128 stands for zero in the data rows.
Here are some points, each followed by its number:
[149 144 144 142 138 139 126 122 119 118 127 128 126 124 121 124 130 133
 140 135 133 130 128 121] 0
[151 161 159 141 127 113 127 129 134 140 133 121 108  99  90  99 110 109
 128 150 151 166 161 159] 1
[161 147 123  78 108 105  99  97  99  78  68  97  84  68  84 105  99 105
 109 116 134 159 178 188] 2
[ 93  99  97  68 105  87 113 124 145 141 140 124 121  84  95 112 141 166
 178 140 123 118  84  68] 3
[138 132 139 135 129 125 115 120 121 122 124 123 129 119 121 126 136 157
 166 172 150 145 136 136] 4
[126 135 136 149 169 178 178 172 149 135 131 130 125 122 115 110 106  93
  84  95  78 100  90 116] 5
[116  68 100  95  87  68  78  93  87 106  84 100 100 120 126 145 153 156
 156 159 142 128 125 119] 6
[127 117 126 131 131 137 124 136 147 153 147 145 139 136 148 150 147 131
 120 108 110 120 112 121] 7
[ 90 107 112 106 126 118 122 116 113 117 126 117 102 114 107 111 118 113
 121 133 147 157 169 161] 8
[122  95 105 103  95 110  97 100 128 143 157 163 178 172 172 159 159 132
 119 114 108 105 114 111] 9
[143 156 169 159 145 133 130 128 115 133 136 146 161 169 169 156 135 126
 118 100 100 112 121 123] 10
[169 153 121 124 126 132 130 106  93  97 103  78  68 103 109 100  78 100
 108 119 130 148 166 178] 11
[129 118  90  99 121 136 157 138 120 125 129 135 128 126 132 142 140 148
 137 136 139 139 145 148] 12
[126 121  84 109 119 123 156 163 161 144 134 134 142 148 138 118 108 103
 105 112 125 133 134 127] 13
[111 113  99 112  84  78 102 108 135 159 188 188 172 141 125 121 122 122
 116 113  84  97 126 130] 14
[178 188 188 166 151 142 121 126 127 127 122 118 115 100 105  84 100  68
  87  78 102 103 106 126] 15
[136 139 141 138 135 120 126 127 150 161 153 138 127 123 135 140 142 134
 124 115 114  95  87 124] 16
[135 135 140 145 156 159 159 154 144 149 146 154 140 130 126 122 117 116
 107 103  68  78 103 117] 17
[115 123 114 122 111  93  93 107  84  93 105 106 134 144 135 127 148 172
 188 142 118 109 107  93] 18
[123 130  93 121 114 108 105 137 153 157 154 139 136 135 129 129 126 135
 131 125 121 115  93 102] 19
[108 115 111 110 121 128 147 149 157 156 159 148 144 153 151 147 154 147
 135 128 127 129 120 130] 20
New points follow, each followed by the number of its nearest point above by angle.
[120 103 108 108 100 102 107 126 118 131 139 144 146 156 161 161 156 153
 146 147 128 126 127  95] : 9
[144 145 157 169 161 138 121 119 130 130 141 150 154 159 159 146 146 136
 127 120 113 106 113 129] : 10
[154 157 153 151 139 126 108  99  97 111 116 141 150 149 147 153 135 110
 100 102  93 108 111  87] : 10
[172 178 178 172 163 148 134 109 114 115 119 127 130 128 120 121  95  97
  68  68  97  99  68 115] : 15
[121  90 122  97 107  99 103 114 122 126 132 135 145 145 124 114 103 111
 138 169 156 138 135 133] : 6
[118 130 135 148 153 154 144 147 143 142 135 126 131 121 123 130 137 149
 151 156 144 136 133 140] : 4
[137 126 103 126 116 127 142 145 142 137 145 157 169 178 156 148 139 130
 122 110 111 102 115  90] : 9
[188 172 156 130 103 115 135 157 151 132 123 121 121 116 117  78  84  95
  93  87  90  93 123 118] : 15
[128 138 142 134 137 130 138 139 130 119 110 108  99 118 122 132 144 151
 150 144 136 132 130 135] : 4
[ 87 121 102 121 110  84 110 105 140 163 166 142 114 126 127 136 131 127
 129 126 124 125 129 126] : 14
[150 149 149 128 117 100 109  78 103 100  87 102 113 109 111 108 114 107
 123 141 159 178 172 163] : 2
[146 146 154 178 178 151 114  95  90  84 107  84 109 130 133 137 157 144
 142 139 140 146 148 151] : 0
[ 99 105 121 113 122 130 140 144 137 145 169 178 188 166 136 119  97  84
  78  97  99 107 100 100] : 14
[139 125 127 157 172 166 154 140 126 120 130 132 143 150 145 138 125 129
 132 137 138 135 137 137] : 10
[132 120 129 144 159 149 112 113 121 136 149 161 157 147 130 117 102  99
 106 111 131 135 153 156] : 10
[110 134 130 130 132 135 131 133 129 116 126 119 111  78 114 116 127 145
 172 188 169 153 141 142] : 4
[125 128 133 137 136 129 120 102  68 105 106 109 117 125 149 157 166 154
 141 131 126 127 131 110] : 18
[156 169 163 150 140 143 133 121 116 103 102 107 120 131 131 141 138 142
 147 143 145 141 146 143] : 0
